arr = [131 149 150 123 118 126 120 114 140 142 128 101 117 136]
arr[0] = 131
arr[6] = 120
arr[7] = 114
arr[1] = 149

data =
[[137 130 123 123 137 135 127 128 124 127 128 124 140 136 127 127]
 [126 142 139 132 123 129 123 122 127 135 123 130 122 126 129 136]
 [132 128 136 132 139 132 119 138 145 135 127 141 125 130 136 126]
 [131 113 123 122 126 126 141 128 125 125 129 126 133 131 125 102]
 [129 129 128 127 127 130 109 131 127 125 109 130 126 126 131 121]]
Indices start at 0.
row 0 col 0 => 137
row 4 col 9 => 125
row 1 col 1 => 142
row 2 col 9 => 135
row 1 col 4 => 123
row 3 col 12 => 133
row 3 col 10 => 129
row 1 col 13 => 126
row 4 col 4 => 127
row 2 col 13 => 130
row 4 col 10 => 109
row 4 col 14 => 131
row 2 col 2 => 136
row 1 col 10 => 123
row 3 col 5 => 126
row 3 col 9 => 125
row 0 col 12 => 140
row 0 col 2 => 123
row 4 col 11 => 130
row 4 col 13 => 126
row 2 col 10 => 127
row 3 col 13 => 131
row 0 col 9 => 127
row 2 col 12 => 125
row 1 col 0 => 126

X =
[[141 109 131 144 142]
 [125 135 106 128 133]
 [131 121 120 123 105]
 [127 135 134 114 111]
 [121 116 138 124 128]
 [127 137 124 120 128]
 [145 111 110 113 112]]
X[0, -5] -> 141
X[5] -> [127, 137, 124, 120, 128]
X[2, -2] -> 123
X[1] -> [125, 135, 106, 128, 133]
X[-1, -5] -> 145
X[-7, 2] -> 131
X[-3, 4] -> 128
X[-5, -4] -> 121
X[6, -1] -> 112
X[3, 1] -> 135
X[:, -5] -> [141, 125, 131, 127, 121, 127, 145]
X[:, 3] -> [144, 128, 123, 114, 124, 120, 113]
X[-5, 2] -> 120
X[4, -4] -> 116

m =
array([[128, 132, 108, 126, 128, 133, 134, 128, 131],
       [121, 122, 112, 130, 142, 129, 126, 144, 134],
       [112, 132, 112, 129, 126, 126, 100, 132, 122],
       [119, 114, 141, 120, 112, 112, 130, 124, 127],
       [124, 141, 134, 130, 128, 111, 139, 116, 117],
       [149, 114, 143, 141, 134, 122, 142, 122, 140],
       [123, 122, 124, 149, 119, 116, 111, 135, 123],
       [129, 134, 110, 128, 132, 142, 131, 127, 129],
       [145, 147, 141, 128, 114, 135, 123, 112, 125],
       [148, 129, 123, 119, 120, 130, 143, 135, 120],
       [120, 123, 124, 135, 119, 133, 116, 128, 148],
       [147, 124, 136, 130, 146, 135, 135, 126, 149],
       [112, 124, 130, 138, 124, 134, 112, 121, 149],
       [151, 129, 122, 117, 123, 133, 142, 130, 103],
       [114, 140, 130, 100, 146, 131, 136, 127, 143]])
m[-15][-9] => 128
m[-12][-3] => 130
m[4][-7] => 134
m[-4] => [147, 124, 136, 130, 146, 135, 135, 126, 149]
m[-1][3] => 100
m[-2][-2] => 130
m[-10][2] => 143
m[:, -4] => [133, 129, 126, 112, 111, 122, 116, 142, 135, 130, 133, 135, 134, 133, 131]
m[-10][-1] => 140
m[9][5] => 130
m[6][-8] => 122
m[-11][0] => 124
m[-13][3] => 129
m[-15][4] => 128
m[0] => [128, 132, 108, 126, 128, 133, 134, 128, 131]
m[12][-6] => 138
m[-8][5] => 142
m[-2][2] => 122
m[:, -8] => [132, 122, 132, 114, 141, 114, 122, 134, 147, 129, 123, 124, 124, 129, 140]
m[-8] => [129, 134, 110, 128, 132, 142, 131, 127, 129]
m[13][4] => 123
m[8][-9] => 145
m[2][5] => 126
m[-10][5] => 122
m[14][-7] => 130
m[-3] => [112, 124, 130, 138, 124, 134, 112, 121, 149]
m[7][-8] => 134
m[-6][3] => 119
m[-7][-8] => 147
m[-10][7] => 122
m[4] => [124, 141, 134, 130, 128, 111, 139, 116, 117]
m[-1] => [114, 140, 130, 100, 146, 131, 136, 127, 143]
m[1] => [121, 122, 112, 130, 142, 129, 126, 144, 134]
m[-11][4] => 128
m[:, 0] => [128, 121, 112, 119, 124, 149, 123, 129, 145, 148, 120, 147, 112, 151, 114]
m[10][-7] => 124
